128 stands for zero in the data rows.
Some points, one per row:
[164 101 132 108 122 119 113 117 101 155  99  74 132 126 129 181 155 123
 122 135 136 130 138 128]
[123 158 122 139  52 117 213 130  90 148 165 135 105 143  49 197  76 137
 110  81 180 107  85  90]
[175  89 136 136 166 105 121 123 136  72 143 123 194 143 169 130 133  93
 149 183 110 143 169 122]
[177 134 117 132 162 112 158  76 118 110  63 141 162 107  95 161  95 132
  91 127 122 161 154 143]
[129 200  88 111  85 150 177 130 124 166 132 120  57 107 118 128 153 148
 149 118 159 160 123 117]
[106 145  56 144 136 122 128  79 162 112 137 156 164 151 150 143 181 103
 111 114 128 132 111  81]
[127 102 133 192 189 152  75  81 168 166  71  77 145 141  95 172 188 130
  79 137  46 107 122 203]
[137 149 164  78  80 141 148 145 121 133 120 175 122 134 124 137 121 179
 127  99 189 139 132  93]
[100 144 108 108 114 136  53 201 225 138  99 112 146  70 177  70 187  90
 209 176 112 107 169 139]
[ 73  73 108 137 173 120  14 123 140  90  52  59 168 113 165 112 180  97
 126 182 114 144 150 228]
[101 138 132 115  92 150 121 165 111 125 137 176  70 133 155  95  91 119
 163 125 162 110 128 103]
[124  94 181 147 160 107 122 116 117 101 126 103  96 132 170  99 118 127
  67 122 121 150 153 117]
[151 160 190 145  78 136 191 144  78 140 178 157  63 193 105  99 136 112
  94  85 181 122 147  81]
[164 146 133  89  75 114 162 142 129 159 170 150 105 102 143  96  94 125
 107 122 155 116 153 120]
[155 161 144 128  98 131 229 143 100 129 170 164  92 150  84 168  60 165
  93 114 174 119  97 122]
[166 205 172 100  68 159 255 173  31 141 167 170  89 195  44 150  97 154
 118  59 155 121  61  34]
[129  57 102 180 224 141  88 100 126 123  70  88 172 106 129 119 202 131
 126 159  95 115 166 178]
[138  89 130 157 178  88 129 146 133 136 153  87 177 104 135 134 132 110
 115 113  92 103 129 156]
[125  46  76 157 167 122  97 174 152 113 100 121 127 156 104 132 156  57
  98 140 124 116 141 173]
[140 113 184 170 109 149  99 120 132 135 124 194  97 110  71  87 133  65
  39 112 121 135 119 171]
[170 166 116 111  69 112 157 181  91  92 174 202 125  99 105  78  94 155
 221  93 181 133 122 148]
[119 131 123 135 140  54 113 148 143 106 132 150 136 120 139 166 165 137
 151 116 125 109 209 118]
[105 129 142 129 199 154 144  99 120 105 108 103 122 151 142 161 144 113
  80 145  94 147 168 125]
[135  80 135  93 116 128  95 142  60 146 130  79 157 127 165 139  79 121
 129 157 120 102 123 115]
[138  55 101 143 147 101 122  84 127  80  94 134 131 133 171 110 121  86
 176 110  94 146 101 131]
[128  97 103 118 187 159  63  90 142 131  97 157  99 111 142 135 176 153
 127 123  97 163 167 129]
[104 104 161 116 140 107  76 118 156 158 141 123 122  74 131  94  79 151
 132 184 109 142 115 107]
[104 106 158 158 135 134 132  94 155 178 111 134 113 112 119 124 128  95
 104 123 117 132 150 151]
[ 98  15 102 193 186 113  85 120 129 118  72 142 157 107 107 172 117 107
  98 158 117 112 172 173]
[156 145 120  96 130 136 110 117 129 170 114 123 110  71 192  85 166 162
 184 100 134 157  78  98]
[ 96 133 151 129  64 119  86 128 176 126 119 157 123 118 138 135 161 108
 122  95  99 159 162 123]
[160 164 106  67  97 110 145 145 182 116 207 110 138  97 124  99 140 161
 133 117 106 153 142 102]
[135 177 104  84  88 134 143 123 120 126 112 143 139 129 107 123  97 119
 144 117 198 178 139  92]
[142 123 162 119 104 129 128 113 116 121 145 114 138 137 143 114 124  86
 133 100 128 177 101 159]
[138 161 141 181 182 138 193 137 136 179 153 115 112 167  58 179  96 175
  70 148  95 159  73  75]
[113  77 139 143 138 115 113 105 132 151 115  95 137 139 163 132 151  95
 113 120 120  70  65 169]
[153  68 146 138 134  94 137 103 112 121 126 170 125  93 116 143  94  99
 119 119  79 133 168  96]
[118 109 178 164 133 151  93 113 147 116 156 111 160 107 151 156 150 143
 130 185 116  77 137 117]
[111 116 142 183 221 153 129 140 132  92 119 165 131 173 109 164 130 105
 113 127 108  94 114 136]
Then 24 other points, each followed by its number:
[130  86 118 140 131 139 109 124  62 142  96 125 145 103  88 128 193 133
  98 130 115 145 116 101] 0
[123  85 120 140 125 130  73 117 185 108 105 117 162  88 199 159 156 119
 195 142 161 152 136 165] 1
[138 110 129 224 194 131 104 105 100  97  87 172 187 136 133 143 223 121
  98 138 120 150 152 184] 2
[124  74 161 180 125 177 136  95  77 148 109 134 145 175 126 171 166 166
 106 114  88 152 163 104] 3
[125 146  77 143 160 139 117 149 170 140 137 146 128 125 155 174  89 139
 149  91 111 130 103 157] 4
[107  92 126 115 123 122 113 147  78 143 152 135 111 159 110 126 166 124
 165 190 128 145 158  95] 5
[124 176 133  84 137 126 158 173 162 135 189 110 103  94 142  69 144 112
 132 117 141 137 143 134] 6
[132 112 150 189 150 173 184 126 117 117 119 104 122 111 100 131  74 122
 102 126  63 144  47  64] 7
[142 128  76 102 139 146 113 133 136 106 141  95 156  30 156 136 142  96
 134 162 174 149 152 216] 8
[ 79 117 168 204 165 158 100  66 128  77 112  99 165 121 145 150 162 127
 112 133  77 102 176 159] 9
[193  85 129 129 121 129 116 117 121 163 140 155 124  95 185 117 132 140
 143 144 146 184 156 119] 10
[106 136 184 146 165 144 127 124  77 113  87 150 127 130 135  96 139 107
  72  75 141 143 156  44] 11
[174 125 154 145 146  86 100 108 155 108 111 131 118  68 110 115 160 106
 152 159 140 152 131 175] 12
[143 171 132 118  75 121 108 157 130  96 139 157 115  85 130 130  96 158
 205 165 164 123  97 156] 13
[110 193 130 124  77 147 200 124  92 162 171 166  99 164 101 124  81 165
 115 112 131 137  94 107] 14
[121  81 139 168 200  96  30  58 144  72 111 113 130  80 192 166 156 171
 115 198 102 155 124 230] 15
[ 98  90 120 118 161 125   0 113 224 122  85  75 113 136 226  94 146 142
 198 185 105 120 138 189] 16
[130 174 119 127  77 115 164 184  51 147 157 176 136 168 104  96  92 147
 134 114 121  71 144  71] 17
[134  62 156 137 120 152 160 108  97 100 144 136  87 102  58 140 107 107
 127  73  79 153  97 105] 18
[139 163  34 117 122 113 118 114 179 178 155 110 106 133 186 111 199  91
 216 112 143 139 159 117] 19
[137 108 160 188 202 102 109  94 118  96 102 153 147 107 147 135 148  95
  88 158 117 122 140 147] 20
[137 129 142 120  73  98 105 171 144 122 141 102 148  79 135 155 114 149
 177 125 155 106 145 125] 21
[ 89 165 170  77 135 114 160 133 108 172 132 134 135 169 138 141  89 162
  98  79  88 120 116 136] 22
[183 107 120 126  98 104 178  79 120 120 184 161  90  94 111 166 117 180
 104 101 110 147 167  94] 23
Which three of these numbered points are nearest to each point below, looking only along the 2 directions in which the first points spread most? Their numbers follow each, nearest first.
[106  89 119 110  62 140 144 126 153 121 148 127 133  82 171 158 153  73
 147 149 152  77 152 152] > 10 21 5
[156 116 133  89 154 199 152  87  82 155 145 158 102 144  92 143 112 133
  44  94  94 123 141 142] > 7 18 11
[138 157 101 150  64  75 151 145 122 111 167 134 103  72 119 131 111 126
 165 166 119 130 124 138] > 6 21 13
[153  94 123 149 105 156 101  92 148 129  86  68 118  98 136 162 115 119
 162 140  97 108 164 150] > 12 0 4
[114 134 174 144  93 145 163 162  67 128 133 137 133 196 115 127  86  96
 135 152 106 101 142 122] > 22 23 18
[141 130 131 177 131 134 175 113 133 130 188 176 110 122 106 132  90 108
  94 112  95 131 148 106] > 18 22 11
[102 118 153 166 109 103 148 174  89 143  86 134  98 139  23 162  81  91
  78 125 104 132 109 153] > 7 18 3
[ 79  88 123 138 168 101  46  83 104  65 113 129 188  57 164  91 185 151
 201 176 162 102 122 153] > 1 16 8
[ 87  96 142 111 194 125 100 125  97 132  77 100 163 155 162 141 136 103
 103 121 125  80 113 154] > 20 9 2
[124  82 112 141 205 118  20  42 139  98  73  89 163  87 139 147 178 143
 114 169 130 124 146 184] > 15 9 2
[122 130 139 105 102 172 124 162 123 145 147 109 152  90 172  86 126  80
 140 135 213 132 107 136] > 21 6 13
[ 74  81  87 165 120 123 131 126 182 104 121  80 113 110 124 121 132 121
 154 131 127 153 128 179] > 12 8 4
[152 128  88 130 166  85 103 140 144  97 172 128 186  98 171  99 164 120
 184 132 113 115 126 163] > 8 1 12
[178 123 152 188 178 126 124 134 100 179  74 125 139 206 119 125 156 127
  88 110 125 128 108 146] > 3 7 0
[182 127 156  82  93 146 123 158 140 122 126 135  90 116 130 139 129 105
 196 105 138 112 102  96] > 6 13 21
[109  91 139 115 157 125 118 147 195 113 129 141 132 152 155 103 176 135
  82 142 122 123 202 100] > 12 4 8
[140 133 114 116  86 129  92 137 122 127 145 125 181 132 122  85 101 113
 189 110 146 136 105 145] > 21 6 10
[106 103 167 130 168 101 129  95  75 140  99 124 153 150  88 192 102 107
  32 111  66 142 166 137] > 3 7 20
[143  91  88 114 201 159  86 118 142 156  69 137 128 138 132 175 129 125
 135 172  97  96 137 216] > 9 2 20
[122  90  62  68 146 136 111 112 157 137  60  95  88 124 197 133 121 164
 181 156  97 133 128 186] > 8 1 12
[149 185 179 140  85 181 209 123  86 195 172 143  61 211  48  92  62 157
 133  79 179 104  92 102] > 14 17 23
[141 129 139 132 130 120 138 125 142 117 136  91 113 126 123 153 115 140
  94 120 143 129 110 113] > 11 22 18
[ 75 111 137 168 211 104  49 131 206  91 102  61 137 128 125 169 128  87
 123 109  59 123 133 135] > 9 2 15
[163 139 137 116  90 131 190 136 105 165 177 140  83 144 111 110 117 157
 159  88 133 113 103  71] > 17 14 23
[118 134 139 124 106 117 119 156 144 134 130 135 125 144 143 113 113 135
 180 134 190 132 135 153] > 21 6 10
[125 134 131  74 119 147 109 151 100 111 164  70 111 110 148 124 157 160
 172  84 112 131 139 127] > 21 10 6
[113  41 150 164 167 134 100 140 129 109 108  75 131 170 159 117 131  85
 121 175 106 137 156 161] > 9 2 20
[140  91 106 125 178  70  47 144 135 115  84 119 144 116 170 150 164  73
 184 171 148 130 119 181] > 1 8 12
[160 125  95 137 130 158 165 146 136  90 142 127 125  86 121  98 165 105
 152  90 132 111 102 135] > 5 10 4
[124 181 125 142  72 149 164 119 107 127 183 145 108 151 126 112  55 180
 128 132 144 140 100 114] > 17 14 23
[112  92 136 139 124 143 108 147 105  98  96 128  83 129 154 155 137 109
  79 132  91  94 103 111] > 0 4 3
[123 114  94 117 118  98 122 140 175 166 175 159 141 127 147 111 166 168
 159 124 164  96 151  80] > 21 6 10
[110  71 169 159 113 194 104 142 155 160 117 140 144 106 142 111  86 115
 124 127 121 133 132 140] > 4 5 0
[175  84 131 125 189 103 134 107 159 131 160 130 128 125 108 106 154 110
  78 140  98 124 145 126] > 0 20 3
[143 152 176 175 147 141 158 168 119 132 114 113 118 142 102 132 121 121
  89  73 107 120 129 127] > 18 7 11
[204 158 139 202 151 142 171 118  99 114 163 139  96 166  60 161 164 136
  78  97  90 131 132 128] > 7 18 3
[100  92 139 147 140 104 112  93 169 104 105 101 140 132 145 120 146  93
 133 163 108 161 145 170] > 12 20 9
[115 135  81  98 114  83 112 153 156 109 133  96 135 158 123 147 180 166
 123 138 143 137 103 117] > 5 10 4
[153 116  56  67  94 151  82 145 153  97 150  84 173 109 162  25 146 125
 211 165 172  84 156 110] > 19 8 21
[112 107 140 121 168 156 188 175 101 149 129 159  97 170 111 116  94 116
 105 111  75  91 112 167] > 18 7 11
[107 148  97 144 127 127 131 141 105  81 127 144 118 166 131 135 151 147
 132 152 138 115 143 131] > 4 5 11
[162 132 157 103 103 113 176 152 169 124 109 152 142 120 106 118 124 132
 168 151 129 152 126  82] > 6 21 13
[ 99 119  98 114 110  77 100 130 139 158 109 101 178 135 113 138  90 133
 127 118 119 118 118 110] > 4 5 0
[155 113 132 136 122  86 204 116  88 163 114 134 103 136  86 149  98 185
  56  93 115 133 151 120] > 7 18 22
[108 133 112  96 101 138 145 150 162 151 163 155 126 149 161 112 139 166
 126  96 171 127 115  77] > 6 13 21
[148  79  82 162 188 106 164 106  83 120 122  97  82 120  64 184 103  81
 122 140  90  98 126 202] > 3 20 0
[141 170 103 111  88 129 112  91 131 140 139 126 141 124 141 163 147 122
 114 151 102 131  91 118] > 5 4 10
[ 84 180 127  45  42  94 137 157 194 215 119 153  97 132 143 117 112 160
 207 164 160 132 125 118] > 13 6 21
[133 161 148 108  96  96 148  71 109 153 132 117 157 213  95 106  97 141
  71  78 120 162 161  89] > 22 23 18
[121 211  77  72  97 133 127 197 145 147 135 180 133  75  85 122 135 138
 190 128 161 202 103  96] > 13 6 21
[106 112 130  65 136 139 123 114 147 122  77 114 104 114 163  73 144 110
 134 154 114 108 154 143] > 8 12 10
[106 147  76  87 113 113 117 152 152 107 135  58 113  67 173  93 181 109
 165 166 166 103 135 130] > 19 8 21
[183 108 144 104 144 107 190 134 120 138 114 103  98 140 110 140  86 165
 125 116  92  96  72 132] > 18 22 11
[155 160 100 115  38  20 105 157 132 118 131 112 104 129 193  97 154  73
 223 183 154 143 122 198] > 19 21 13
[146 179 149  84 100 162 224 174 125 164 128 149  95 140  96 158  85 139
  65  60 145 116  98  85] > 14 17 23
[ 96 111 149 135 162 163 117 115 126 144 117 169 125 143 137 145 113 115
  89 117 142 136 118 161] > 0 3 11
[102  91 186 137  86 165 228  82  94 140 153 144 109 160 106 150  95 137
  90  55  86 133 110 108] > 7 18 22
[110 111 116 121  90 146 156 124 122  89 158 144 147 162 106 150 159 148
  60 100 160  84  98 138] > 18 22 11
